In the rows, zero is written as 128.
Rotation paths and how fast each direction turns (degrees per step)
Each turn is a multiple of 5 degrees from 10 to 175, or 0.
Each row of a path follows its step; steps can be skipped.

step 0: [123 140 121 128 120 131 136 127 140 132 124 122 130 137 141 135 136 120
 135 138 123 129 120 137 135 132 124 130 131 133 125 122 126 137 130 122
 125 131 130 131 139 125 121 124 133 122 118 128 134 132 128 143 130 125
 125 135]
step 2: [139 141 134 129 129 145 121 128 128 128 128 123 138 121 139 127 124 134
 128 130 125 127 135 129 128 118 118 129 134 125 136 120 129 134 127 133
 125 122 132 126 135 119 118 138 120 118 141 129 128 139 124 127 129 131
 129 131]
step 3: [133 126 121 122 129 119 134 132 129 127 116 120 135 113 127 138 136 115
 133 136 145 126 131 122 135 129 137 118 137 121 130 125 121 126 125 123
 135 121 122 126 126 131 127 131 142 129 134 127 128 127 125 127 121 131
 125 128]
step 5: [134 136 117 126 128 131 113 128 126 114 129 139 124 127 131 130 128 126
 134 132 130 130 124 129 130 133 137 134 126 119 135 132 131 130 116 115
 130 125 113 122 129 134 124 122 116 128 128 132 134 132 123 143 122 129
 132 126]
step 6: [144 114 125 128 128 133 130 133 138 131 134 130 133 126 120 124 130 126
 130 131 128 134 137 114 137 131 134 128 116 136 140 119 129 129 131 130
 126 137 137 131 122 123 132 133 125 127 120 131 132 125 126 132 133 139
 114 125]
step 8: [134 112 132 129 142 126 127 127 121 132 132 140 130 118 126 133 132 133
 133 129 135 124 134 116 121 129 131 127 127 123 123 144 125 130 138 130
 123 114 123 123 129 127 128 126 116 129 123 129 117 119 118 123 131 132
 132 126]
step 14: [122 133 139 129 122 129 123 126 118 135 125 120 121 137 126 124 134 122
 114 123 130 122 123 137 124 128 124 131 130 117 125 125 129 135 135 127
 125 120 116 122 128 121 128 122 138 130 123 130 121 126 135 120 133 108
 127 131]
step 15: [126 133 125 127 138 128 126 136 123 121 128 129 128 127 133 138 137 127
 127 125 108 123 126 136 120 130 130 128 122 142 119 138 123 126 130 132
 118 131 131 128 131 122 117 133 136 128 140 134 118 129 133 127 124 137
 133 126]
step 19: [121 124 124 131 127 139 119 132 118 126 124 130 123 133 131 119 143 131
 125 142 129 123 136 128 143 140 131 125 127 113 125 120 128 126 129 131
 128 128 132 137 127 128 120 139 138 116 128 124 125 135 121 126 129 130
 126 127]
step 20: [126 144 123 130 140 123 125 127 127 117 133 124 142 126 128 138 127 117
 136 119 135 124 127 128 125 128 123 124 130 126 135 126 129 126 143 127
 133 137 134 123 128 130 129 131 128 110 129 138 130 129 129 135 125 124
 116 133]
[125 127 127 128 128 125 127 128 128 130 127 128 127 128 129 130 127 128
 127 128 127 125 129 123 127 129 128 129 128 125 129 128 127 128 128 123
 129 124 129 131 128 129 127 132 128 126 130 128 124 127 129 125 129 125
 128 128] -> 70
[130 129 127 129 127 128 128 128 129 127 125 126 129 129 126 128 125 127
 126 129 125 128 131 126 129 130 126 130 131 130 127 130 131 131 126 129
 131 130 127 129 131 128 127 129 125 128 127 128 129 124 128 127 130 130
 128 127] -> 70
[128 128 128 127 128 126 133 128 130 127 131 128 128 127 128 128 130 129
 130 130 130 127 128 128 128 126 126 126 132 127 129 132 127 131 127 128
 129 128 127 129 127 129 129 126 127 128 127 124 128 127 127 127 129 128
 133 131] -> 80
[129 128 130 129 126 129 127 128 129 127 131 125 128 128 127 128 128 131
 127 128 128 125 123 128 129 131 129 132 130 125 128 127 129 128 125 130
 127 129 132 127 130 126 128 129 128 125 130 129 129 127 129 128 128 126
 131 130] -> 145

step 0: [132 125 128 138 125 125 126 136 140 129 133 133 136 129 135 133 120 136
 128 125 138 122 131 133 132 134 126 130 134 125 134 131 118 125 129 140
 129 127 146 132 130 130 143 142 138 120 129 131 125 124 113 134 134 124
 129 137]
step 1: [126 121 129 125 126 133 122 125 136 129 139 134 114 119 134 133 123 134
 134 127 139 119 137 126 116 121 131 132 126 132 116 127 118 124 130 144
 128 126 129 136 116 131 129 127 126 129 133 134 135 124 116 135 135 117
 126 131]
step 4: [127 120 140 126 124 130 123 131 134 130 135 124 131 125 132 134 128 130
 111 127 137 113 140 127 123 124 143 128 121 125 135 114 132 122 133 136
 117 125 123 136 129 127 130 131 136 129 124 136 132 126 121 119 125 125
 135 120]
step 5: [131 124 129 125 125 129 125 134 122 123 131 124 133 129 140 135 139 132
 128 139 133 121 119 127 126 123 149 122 135 117 132 134 129 134 132 135
 123 120 133 131 125 130 132 131 128 128 126 148 130 124 128 118 133 120
 117 129]
step 7: [122 131 120 139 125 117 129 143 132 129 132 133 125 132 140 135 130 126
 127 132 140 133 127 130 128 130 141 131 127 131 127 124 135 126 139 146
 122 130 127 128 126 130 127 134 135 136 119 122 142 116 120 126 134 126
 125 121]
step 13: [125 120 131 136 123 130 125 138 123 121 137 129 127 125 136 135 121 116
 132 132 126 131 129 110 137 135 143 126 130 134 139 122 127 128 124 132
 139 115 134 129 128 126 138 130 125 128 122 133 126 125 121 114 121 128
 120 128]
step 14: [134 121 131 133 127 135 119 139 138 120 128 131 134 121 129 131 120 128
 120 135 134 122 137 122 135 137 136 134 140 127 122 133 135 124 133 132
 133 123 131 134 122 130 121 143 125 147 129 125 134 126 132 123 119 121
 124 124]
step 17: [122 121 126 126 121 133 137 139 120 132 124 129 122 127 135 124 113 135
 125 130 131 121 142 118 121 133 128 131 132 134 128 129 116 130 137 134
 129 133 115 126 122 127 138 135 129 136 135 124 134 119 121 124 129 121
 118 118]
step 19: [137 115 122 128 122 121 142 122 131 123 126 127 130 129 126 124 121 134
 138 127 134 118 138 113 123 120 130 128 129 127 129 134 124 139 137 141
 143 125 129 130 130 131 120 132 121 126 119 129 133 126 124 115 123 121
 123 135]
step 21: [133 123 129 133 123 126 130 142 117 132 120 125 135 127 118 124 129 133
 134 133 137 126 133 129 126 134 140 128 137 131 137 129 126 129 128 132
 133 114 142 130 130 112 123 135 128 131 120 133 127 123 127 112 138 122
 124 120]
[130 125 126 127 132 127 129 127 130 128 130 129 129 128 129 128 128 128
 128 128 129 131 126 128 129 128 128 131 132 126 128 128 127 131 126 130
 128 127 126 125 124 131 123 127 125 130 127 128 129 129 129 129 127 127
 130 129] -> 85
[127 129 128 126 129 127 127 127 129 131 128 127 128 128 128 128 127 129
 126 127 132 126 129 131 132 129 131 126 126 126 130 130 126 127 127 130
 130 131 130 128 129 127 125 127 127 129 130 123 129 127 128 126 129 129
 129 130] -> 100
[128 128 131 129 126 127 125 125 128 130 128 128 129 128 130 127 129 128
 125 128 127 127 128 126 131 129 131 125 128 128 129 129 130 127 131 125
 126 127 125 126 126 131 132 129 127 129 127 128 131 130 132 128 128 126
 126 127] -> 35
[126 129 132 130 128 126 127 129 130 128 131 131 127 128 129 130 132 129
 127 129 128 123 125 132 128 126 127 130 127 127 128 128 128 128 130 129
 127 127 130 128 127 130 130 126 127 126 129 130 127 127 127 131 129 129
 130 128] -> 10
[128 127 129 127 126 130 128 125 127 129 130 129 125 126 128 128 131 128
 127 127 126 131 129 129 126 128 127 128 129 128 129 127 129 128 128 132
 126 129 127 126 129 125 128 129 129 132 130 129 133 126 128 127 127 133
 130 127] -> 135
[127 127 128 127 128 129 127 127 126 132 127 129 130 127 127 127 126 129
 133 130 129 126 127 128 128 128 126 128 128 131 131 129 127 129 131 127
 129 130 127 128 129 126 129 129 124 131 124 129 126 127 130 130 127 129
 133 129] -> 10

step 0: [111 136 136 127 128 137 128 125 132 121 127 128 120 121 132 122 127 130
 127 131 130 134 127 133 122 120 122 135 121 126 124 128 133 133 132 118
 132 133 119 128 128 126 122 123 131 118 134 132 120 126 129 119 122 127
 122 137]
step 4: [129 131 129 131 120 129 129 124 126 129 139 132 135 129 125 131 125 124
 127 129 122 123 115 138 126 129 142 134 119 129 125 133 132 138 141 130
 128 118 119 135 128 136 131 126 133 130 130 128 128 129 124 134 137 136
 128 135]
step 6: [129 136 135 126 121 128 140 125 127 126 131 126 143 128 119 133 125 126
 125 122 126 131 131 131 126 130 133 122 123 130 122 132 131 141 129 129
 143 131 129 126 128 130 135 120 137 129 129 144 126 123 129 124 133 126
 122 124]
step 7: [122 118 133 137 122 122 134 122 134 131 124 122 127 127 131 114 122 123
 122 128 126 135 139 127 131 126 128 127 135 129 124 129 129 130 129 121
 126 139 129 134 124 131 130 132 116 131 122 121 124 123 131 125 129 127
 110 134]
step 8: [130 129 126 119 123 136 133 131 122 128 125 133 131 134 120 129 122 126
 124 128 127 133 127 139 128 132 128 119 131 132 131 136 135 126 135 130
 125 122 136 115 124 125 134 131 123 137 136 139 120 125 133 132 127 124
 120 115]
step 9: [133 118 136 127 127 121 125 125 131 130 117 135 118 120 133 122 127 124
 131 125 132 130 122 133 122 132 115 123 128 132 130 134 128 138 133 123
 122 129 128 142 119 124 130 128 123 137 129 128 138 121 128 130 131 135
 125 133]
step 11: [137 124 127 139 124 131 136 128 123 127 118 130 127 120 129 130 128 128
 129 134 139 129 118 129 125 132 138 125 131 125 136 130 116 142 123 119
 125 131 127 133 128 126 133 128 124 128 127 131 138 135 118 127 136 127
 130 136]
step 12: [125 128 132 123 115 139 126 127 128 133 129 121 125 126 129 132 121 131
 134 126 135 122 150 135 129 134 124 125 135 123 125 127 118 123 121 125
 128 129 129 124 136 131 131 122 135 130 131 129 117 127 120 129 131 133
 133 130]
step 15: [138 138 132 122 132 126 132 139 130 133 122 134 126 128 135 126 121 120
 129 120 129 141 125 120 123 132 133 124 132 140 129 130 126 126 124 133
 137 118 127 126 133 128 120 127 116 128 135 132 133 125 133 127 130 128
 135 125]
step 20: [122 123 137 135 133 135 130 133 138 135 128 130 135 135 118 127 127 132
 123 121 135 131 124 124 131 125 138 122 124 118 123 128 130 129 133 124
 127 115 136 127 129 124 131 133 118 127 122 118 129 126 124 131 127 118
 132 130]
[125 129 130 127 129 129 126 129 127 127 128 128 129 126 125 132 127 127
 130 126 124 128 129 128 127 128 130 128 127 125 129 131 129 131 130 127
 125 126 130 126 130 127 127 127 131 128 126 129 124 127 126 128 127 129
 127 127] -> 175
[128 127 129 129 127 129 128 128 124 122 129 130 131 124 131 130 128 130
 127 128 130 127 129 126 132 129 128 128 128 129 127 127 128 129 127 126
 129 131 126 128 129 129 129 127 129 126 127 130 126 130 126 130 127 128
 129 131] -> 60
